(in the rows, 128 means zero)
Each path is a new rotation, seen through one point. The rows after it are directions, each followed by how far the rotation turns it, in deg/step (0 if it stays put).
Each turn is a multiple of 5 degrees from 10 to 175, or 0.
Each row of a path follows its step; steps can be skipped.

step 0: [129 130 137 122 128 145 124 128 130 119 126 115 151 127 128 118 139 135
 140 125 137 136 123 126 124 124 132 127 131 140 137 128 132 134 139 119
 121 128 121 139 117 115 115 129 130 130 141 131 122 136 142 131 128 111
 134 126 128 132 120 134 127 139 119]
step 1: [131 131 131 113 123 129 112 129 128 133 140 132 142 127 124 134 139 120
 147 127 137 132 118 120 124 106 126 132 135 127 136 131 137 127 130 123
 135 128 127 130 135 117 135 123 135 127 134 123 122 132 122 141 120 132
 139 134 124 142 113 147 126 122 130]
step 2: [130 123 126 125 141 149 117 133 141 125 132 114 144 136 135 118 133 126
 131 129 138 137 125 115 128 121 129 124 119 132 130 129 130 122 131 122
 126 136 127 144 115 113 126 135 139 122 131 125 134 139 121 141 138 118
 138 117 126 131 128 141 127 126 123]
step 3: [132 139 127 125 128 123 115 134 133 124 139 128 149 136 129 129 125 139
 134 115 140 125 130 136 124 109 124 130 133 120 146 139 142 137 128 121
 122 131 128 126 128 120 129 133 138 126 148 130 124 128 124 141 126 128
 135 127 118 130 121 145 132 137 125]
step 4: [133 129 135 124 126 143 109 128 136 127 133 122 138 136 134 123 118 122
 134 132 128 131 115 118 124 103 127 119 135 125 127 119 130 122 127 123
 126 120 123 137 110 108 131 120 148 130 134 124 136 123 129 134 129 128
 132 126 123 122 129 130 130 120 120]
step 5: [142 131 118 133 125 134 121 125 134 123 143 122 147 131 131 111 121 135
 136 122 139 127 128 117 119 117 113 138 125 120 142 131 136 131 127 118
 124 142 118 129 135 117 134 121 128 133 134 140 136 134 142 137 132 119
 132 128 125 129 128 145 130 134 127]
step 6: [114 131 132 122 125 130 118 139 148 131 144 116 140 130 133 120 121 124
 135 134 123 130 127 120 130 110 135 123 140 121 138 126 132 126 122 124
 139 125 128 127 124 104 135 128 142 136 139 130 136 129 135 128 119 128
 133 123 124 136 117 125 128 136 126]
step 7: [143 132 120 128 124 134 127 126 143 122 123 124 134 142 122 122 125 128
 146 137 134 121 126 117 122 115 114 128 141 135 132 134 129 127 132 119
 124 129 118 138 121 121 129 132 133 145 132 127 136 134 135 133 128 114
 128 115 131 135 124 148 133 137 127]
step 8: [132 130 129 119 126 128 118 133 128 129 139 123 137 134 131 124 129 130
 137 129 130 135 125 119 120 126 128 116 131 124 147 132 134 131 122 119
 142 142 127 128 109 112 131 132 135 130 138 131 130 128 141 116 115 119
 142 143 130 136 113 137 125 137 125]
step 9: [135 128 124 123 127 135 108 128 141 132 127 111 140 129 124 135 131 119
 139 132 140 120 128 111 132 116 121 128 140 119 140 119 124 127 126 131
 125 119 128 133 116 124 127 127 125 131 134 118 134 135 132 131 131 115
 130 121 118 149 126 143 131 131 137]
step 10: [130 127 127 125 126 132 114 138 131 134 125 116 136 131 134 122 123 126
 130 117 134 129 126 111 128 122 126 116 123 135 132 144 143 133 121 110
 127 141 126 132 125 127 135 136 130 138 148 122 138 127 132 126 121 118
 139 125 123 132 119 146 119 128 118]
Speeds:
[127 126 126 127 128 125 126 125 125 130 128 133 130 129 129 129 129 130
 125 132 126 129 129 127 130 126 128 129 127 125 128 132 129 130 130 125
 129 130 124 125 130 130 128 125 126 128 131 127 130 130 125 127 124 128
 126 128 128 126 126 131 127 129 128] | 160
[127 129 130 128 130 126 131 133 129 127 127 132 129 129 129 128 128 128
 126 126 124 129 123 127 127 126 129 125 125 130 130 128 128 127 123 125
 130 128 131 124 128 127 131 125 130 129 127 125 128 128 128 126 128 129
 129 130 126 131 126 127 128 125 130] | 160

step 0: [129 130 126 133 125 117 120 133 131 127 124 119 140 131 109 136 111 128
 125 120 132 147 140 131 142 141 127 126 123 121 135 130 118 138 131 131
 135 132 128 122 140 128 133 130 127 129 122 123 128 131 107 133 107 125
 127 133 127 120 117 138 119 135 135]
step 1: [123 126 128 113 135 137 125 132 143 127 118 115 135 133 110 126 125 135
 137 120 130 128 115 120 118 131 133 130 122 139 140 139 127 117 125 123
 132 134 125 130 122 131 133 130 123 127 142 131 126 123 130 123 109 123
 116 128 136 128 132 128 139 115 150]
step 2: [130 128 118 120 125 125 136 138 140 121 137 109 126 130 120 131 111 126
 128 115 138 140 130 127 134 120 127 128 130 103 139 129 124 122 136 138
 128 123 132 122 142 129 125 133 126 143 122 123 128 126 119 134 133 128
 133 136 125 120 121 124 145 121 133]
step 3: [128 123 130 133 112 138 126 135 135 141 114 116 145 123 110 134 131 139
 137 119 137 140 136 124 130 133 122 130 118 141 125 143 128 114 123 135
 127 120 120 126 137 124 127 131 127 125 141 126 120 140 127 130 110 127
 133 124 118 129 124 127 132 123 131]
step 4: [139 144 130 112 131 128 129 129 138 130 137 123 127 126 117 133 117 131
 123 115 131 136 121 132 117 127 137 135 109 124 128 136 124 132 140 125
 126 140 136 128 139 126 130 138 121 140 114 133 123 131 122 127 119 126
 126 120 132 114 142 116 131 110 137]
step 5: [125 129 120 115 125 137 133 141 130 137 115 131 136 132 120 139 122 132
 123 119 133 129 145 129 118 121 130 137 123 118 128 130 126 107 121 138
 133 121 117 130 135 121 123 145 131 124 138 122 127 109 131 127 129 133
 134 123 117 127 121 124 146 117 126]
step 6: [136 132 129 129 127 126 116 134 144 120 132 133 139 116 125 133 126 137
 116 124 135 139 133 127 122 130 128 129 117 124 137 136 113 131 125 130
 124 125 126 118 150 120 136 141 121 134 125 119 126 148 133 129 120 123
 127 125 119 128 121 124 107 115 126]
step 7: [133 128 128 113 134 125 129 135 120 139 115 138 132 127 111 142 113 126
 130 117 138 129 124 128 121 132 135 134 123 140 132 128 119 125 121 130
 133 133 129 131 110 118 126 147 123 127 129 122 127 118 123 120 110 127
 124 123 132 110 121 112 128 123 131]
step 8: [130 130 127 122 127 130 116 136 145 115 127 131 133 131 128 127 120 123
 120 124 130 132 137 118 113 116 125 143 124 107 145 116 122 118 126 135
 135 143 124 121 139 132 131 137 115 129 136 130 131 129 121 130 124 119
 117 127 120 123 116 137 132 123 130]
step 9: [125 112 120 133 124 135 132 131 132 127 116 126 129 118 119 136 113 133
 132 124 132 141 131 118 131 133 128 130 137 139 136 138 115 132 112 133
 139 124 128 103 123 121 136 133 129 138 129 112 129 131 137 129 119 129
 130 122 129 117 119 123 130 115 128]
step 10: [135 136 142 123 126 131 117 135 142 129 133 127 124 126 116 136 119 126
 134 124 131 129 123 122 132 122 121 131 124 134 135 127 124 123 138 143
 117 151 123 122 122 128 110 134 106 137 128 127 127 136 118 122 111 115
 125 132 128 122 122 123 134 125 128]
Speeds:
[126 126 128 131 126 132 130 127 132 128 130 127 129 130 131 130 129 128
 129 127 131 130 134 127 126 129 125 131 128 126 128 126 127 126 128 127
 129 125 129 127 131 129 129 128 131 124 129 125 128 127 123 128 130 127
 129 127 127 128 128 130 126 133 125] | 125
[126 128 127 125 129 126 131 122 130 127 127 128 125 124 128 129 128 129
 129 129 129 127 129 125 128 131 130 129 128 127 131 128 126 130 133 128
 125 126 134 128 126 126 128 127 129 127 129 124 127 128 130 127 128 130
 126 126 128 127 130 124 130 128 129] | 140
